In the rows, zero is written as 128.
One hidden turn or mirror swaps the rows below in pairs. Which row is each named row swapped with?
z_565: [147 137 117 123 120 151 130 146 115 106 122 110 115 105 111 109]
z_10: [145 125 126 120 136 148 132 148 102 108 134 115 117  86 108 105]
z_654: [130 101  93 143 114 128 173 163 119 149 162 129 132 111 137 128]
z_146: [128 123 139 139 133 104 134 132 116 165 140 152 107  85 103 156]
z_214: [151 124 127 142 132 133 135 149 119 161 160 181  99 110 117 138]
z_115: [162 115 117 130 136 150 117 144 122 105 129 119 130 104 119 118]
z_648: [112 107 111 118 115 119  99 154  91 146 118 129 126 116 120 162]
z_69: [139 134 116 134 118 140 128 151 123 105 116 108 110  88 109 118]
z_467: [114 115 122 121 125 121 112 166 109 156 114 124 127 125 111 169]
z_427: [146 134 108 143 127 153 129 153 120  98 129 116 119 101  98 116]
z_895: [121 118 102 152 109 130 159 154 125 149 140 149 141 126 156 134]
z_20: [140 116  84 134 121 135 107 135  76 141 123 149 110 130 121 134]
z_479: [141 114  99 152 110 137 169 154 124 141 171 130 124 126 143 145]
z_425: [107 129 128 130 108 116 152 136 108 111 155 135 143 107  89 129]
z_798: [125 113  99 146 101 120 168 154 127 147 160 131 128 111 149 145]
z_101: [147 112 100 150 136 138 166 144 121 143 156 142 143 115 150 145]
z_536: [117 118 116 133 113 115 160 137  99 122 154 120 136  99  82 123]
z_347: [149 121 121 135 118 140 124 151 129 151 160 184 122 110 112 137]
z_129: [131 109  92 132 120 155 105 145  86 130 116 158 118 126 113 141]
z_976: [128 121 101 143 108 135 174 146 118 147 169 140 137 113 147 134]
z_652: [106 108 126 123 116 128 106 156 105 156 124 130 124 130 131 167]
z_881: [127 122 141 148 143 107 132 123 114 158 132 152 109  88 103 145]
z_969: [118 144 129 124 123 134 146 145 100 141 152  96 100 134 135 150]
z_399: [114 132 115 135 113 114 168 136 101 118 152 139 134 113  84 125]
z_339: [ 91 113 114 131 110 127 152 128 113 118 150 117 123 113  88 133]
z_719: [122 112 137 157 123 109 122 123 110 159 145 140 117  89  98 155]
z_749: [122 125 145 153 129 107 131 122 113 153 126 152 116  93  94 145]
z_357: [113  99 120 118 119 123 102 158  97 147 121 133 131 124 131 163]
z_413: [148 125  93 140 123 161 115 134  92 142 111 148 109 128 119 147]
z_852: [148 120 113 139 127 149 132 159 111 117 128 102 108  89 109 106]
z_752: [117 136 127 120 116 147 133 155  98 134 163  98  99 128 133 143]
z_676: [127 119 143 147 133 134 134 141 128 149 156 179  93 117 122 137]
z_485: [143 124 136 140 119 153 125 137 132 113 114 125 106  99 118 112]
z_690: [142 102 107 133 128 158 123 144  75 139 117 160 117 127 126 144]
z_141: [130 107  95 127 125 125 171 147 104 152 165 130 133 121 148 129]
z_634: [142 118 130 123 133 145 137 156 118 151 159 182 106  95 110 145]
z_508: [120 114 108 142 120 141 112 147  82 124 107 157 116 140 121 140]
z_965: [122 149 143 139 116 120 148 169  96 141 154 105 109 126 124 141]
z_923: [119 133 123 120 124 137 143 164 100 147 159  88 109 122 128 142]
z_342: [142 117 123 134 145 134 120 144 119 154 156 182 110 112 116 116]

z_852 swaps with z_654
z_129 swaps with z_214
z_101 swaps with z_115
z_69 swaps with z_798

One hidden turn or mirror swaps the rows below in pairs. Which row is each named row swapped with?
z_540: [159 152 120 132 119 148 121 120 112 134 140 135 128 124 125 144  98  72
 136 140]
z_464: [153 123 138 104  69 122 151 110 113 152 163 130 101 104 133 155 107 121
 133  99]
z_167: [142 134 128 137  76 118 149  96 123 159 148 167 133 105 137 148 119 101
  97  92]
z_397: [144 150 133 145 105 142 125 127 107 134 122 139 136 121 125 135  97  77
 111 154]
z_171: [137 167 121 140  61 124 121 136 141 154 148 134 139 117 147 166 100  73
 133 143]
z_733: [144 123 136 121  47 149 138  97 111 161 131 131 128  70 120 146 115  89
 146 126]
z_451: [110 113  80 147  77 137 140 131 103 149 135 149 106 123 108 157  75  77
 140 119]
z_755: [125 146  85 133  66 123 165 102 107 123 139  93 137 115 135 143  98  84
 160 115]
z_63: [139 146 141 111  72 131 150 133 105 135 118 128 149  98 128 127 109 103
 111 127]
z_868: [152 141 117 117  99 151 133 118  94 144 151 147 139 122 120 143 115  73
 103 153]
z_977: [136 158  98 150  77 134 153 109 126 136 138 114 137  90 150 128 107  84
 147 157]
z_127: [101 149  92 135  85 124 135  88  99 169 141 168 128 117 145 139 124 100
 123 100]
z_225: [138 126 106 145  83 135 150  89 119 163 160 191 136 112 119 141 114  86
 131 134]
z_21: [143 124 105 133  85 137 123  75 117 151 117 162 132 114 147 175 119  96
 112 123]
z_770: [131 134 118 159  92 137 129  94  96 177 148 140 140 116 129 147 142 100
 106 114]
z_862: [139 168 105 161  69 157 136  95 128 138 151 119 126 132 143 163 127  84
 123 139]
z_61: [116 112 121  95  70 129 166 103 105 151 153 126 123 113 118 150 110 102
 134  84]
z_36: [145 135 143 120  84 118 136 127 140 157 165 118 112 119 129 166  92 108
 142 105]
z_411: [130 150 106 149  63 137 131  88 147 152 112 110 124 139 127 165  96  76
 120 107]
z_368: [128 129  60 149  82 130 158 123 115 166 126 136 114 108 132 172  97 100
 123 114]
z_921: [112 126 124 118  47 144 169 110 113 143 110 143 140  93  96 141 100  91
 134 121]
z_811: [143 151 134 125  47 131 137 116  99 148 133 162 135  93 108 124 106  95
 126 146]
z_65: [148 137 128 132  88 145 127  82 100 156 142 151 118 146 136 149 122  90
  97 106]
z_159: [111 137 109 113  80 127 149 113  93 140 139 107 116 153 123 138 118  88
 171 111]
z_222: [142 162 130 132  81 144 128 116 111 145 131 161 128 110 129 147  89  46
 113 132]
z_650: [145 158 112 148  97 111 170  83 127 165 120 121 119 112 128 156  97  94
 153  94]
z_284: [134 136 132 115  53 120 149 121 104 175 118 118 151 111 128 128 121 117
 142 132]
z_185: [133 155 135 132 104 159 158 105  96 142 155 128 128 132 105 140 113  60
 135 141]
z_243: [131 140 123 122  54 139 166  94 115 164 158 124  90 123 137 137 115 104
 113  91]
z_158: [116 130  94 112  57 125 158  98  96 128 155 113 124 125 127 132  98  98
 164 130]
z_979: [123 142 104 103  76 127 176  98 111 115 138 126 108 129 109 156 111  85
 166 129]
z_960: [122 176  98 144  79 141 150 116 104 161 140 120 141 138 125 168  85  66
 145 141]
z_445: [119 163  91 117  59 114 159  97 117 137 124 104 119 117 102 152 127  81
 149 130]
z_682: [ 94 131 103 159  89 130 144 107 104 159 128 155 143 132 148 145 125 100
 112 132]
z_290: [138 140 108 143  75 132 157 106 124 157 119 118  86 131 131 159  90  86
 156  85]
z_761: [129 142  91 151  69 116 148 113 138 159 144 130 150 101 131 158  95  62
 100 145]
z_735: [108 152 100 122  81 108 169  94 110 134 156 112 129 123 114 143 110  73
 157  98]
z_704: [137 139 148 125  77 111 142 106 141 152 157 127 103 101 156 154  94 108
 137 105]
z_320: [118  99  85 156  64 141 151 115 117 137 126 157 135 115 102 144 114  82
 124 117]
z_858: [167 148 131 162  95 119 151 115 138 138 112 134 114 121 132 146 111 108
 151 111]
z_96: [116 128  71 124  87 134 151 149 100 154 145 141 122 136 140 164  94  89
 124 107]
z_210: [119 111  91 123  91 148 156 116 107 148 139 142 131 130 139 181  77  77
 146 117]
z_211: [139 154 154 144  71 120 162 109 123 160 154 135 108 122 126 132  91 121
 134  97]
z_709: [151 137 149 106  53 137 162 115  95 171 141 136 137  99 129 143  88  95
 139 137]
z_116: [120 127 123 166  77 109 137 126 128 143 123 121 100 111 138 177 125  94
 117 114]
z_432: [136 137 136 121  44 115 134 123  95 136 141 138 142 100 109 137 116  96
 126  87]
z_466: [112 127 126 115  45 125 158 102 113 131 106 128 128  85 143 139 109  91
 156 116]
z_613: [138 155 116 129  80 152 162 112  70 152 130 149 121  98 121 154  96  66
 109 144]
z_385: [111 113  82 156  82 118 150 123 116 159 130 135 102 134 125 178 108  73
 138 131]
z_808: [137 131 126 129  72 149 140 124 104 162 167 132  96 108 143 161  85  93
 140  84]
z_564: [141 143 109 155  71  93 140  99 110 141 118 120  91 101 119 135 114 109
 141 115]
z_927: [127 136 124 123  89 128 131  90 131 154 147 174 105 112 153 153 114 111
 112 134]
z_435: [154 142 127 151  69 128 166 140 110 166 115 122 105  92 140 165 111  89
 151 116]
z_13: [117 101  91 132  97 119 156 122  97 149 130 147 121 132 132 174 110  66
 121 112]
z_77: [110 144  98 130  55  99 154  98  93 147 159 142 137  96 127 144 125  89
 161 110]
z_19: [138 168 108 152  81 112 154 110 102 182 111 126 126 112 133 153  83  91
 163 134]
z_378: [121 160  98 148  54 141 114 124 123 169 123 119 123 128 113 157  84  69
 127 139]
z_259: [114 128  92 111  95 152 137 106  74 151 141 160 130 118 110 143 102  84
 127 144]

z_979 swaps with z_96
z_36 swaps with z_540
z_735 swaps with z_451
z_464 swaps with z_868
z_19 swaps with z_411
z_704 swaps with z_397

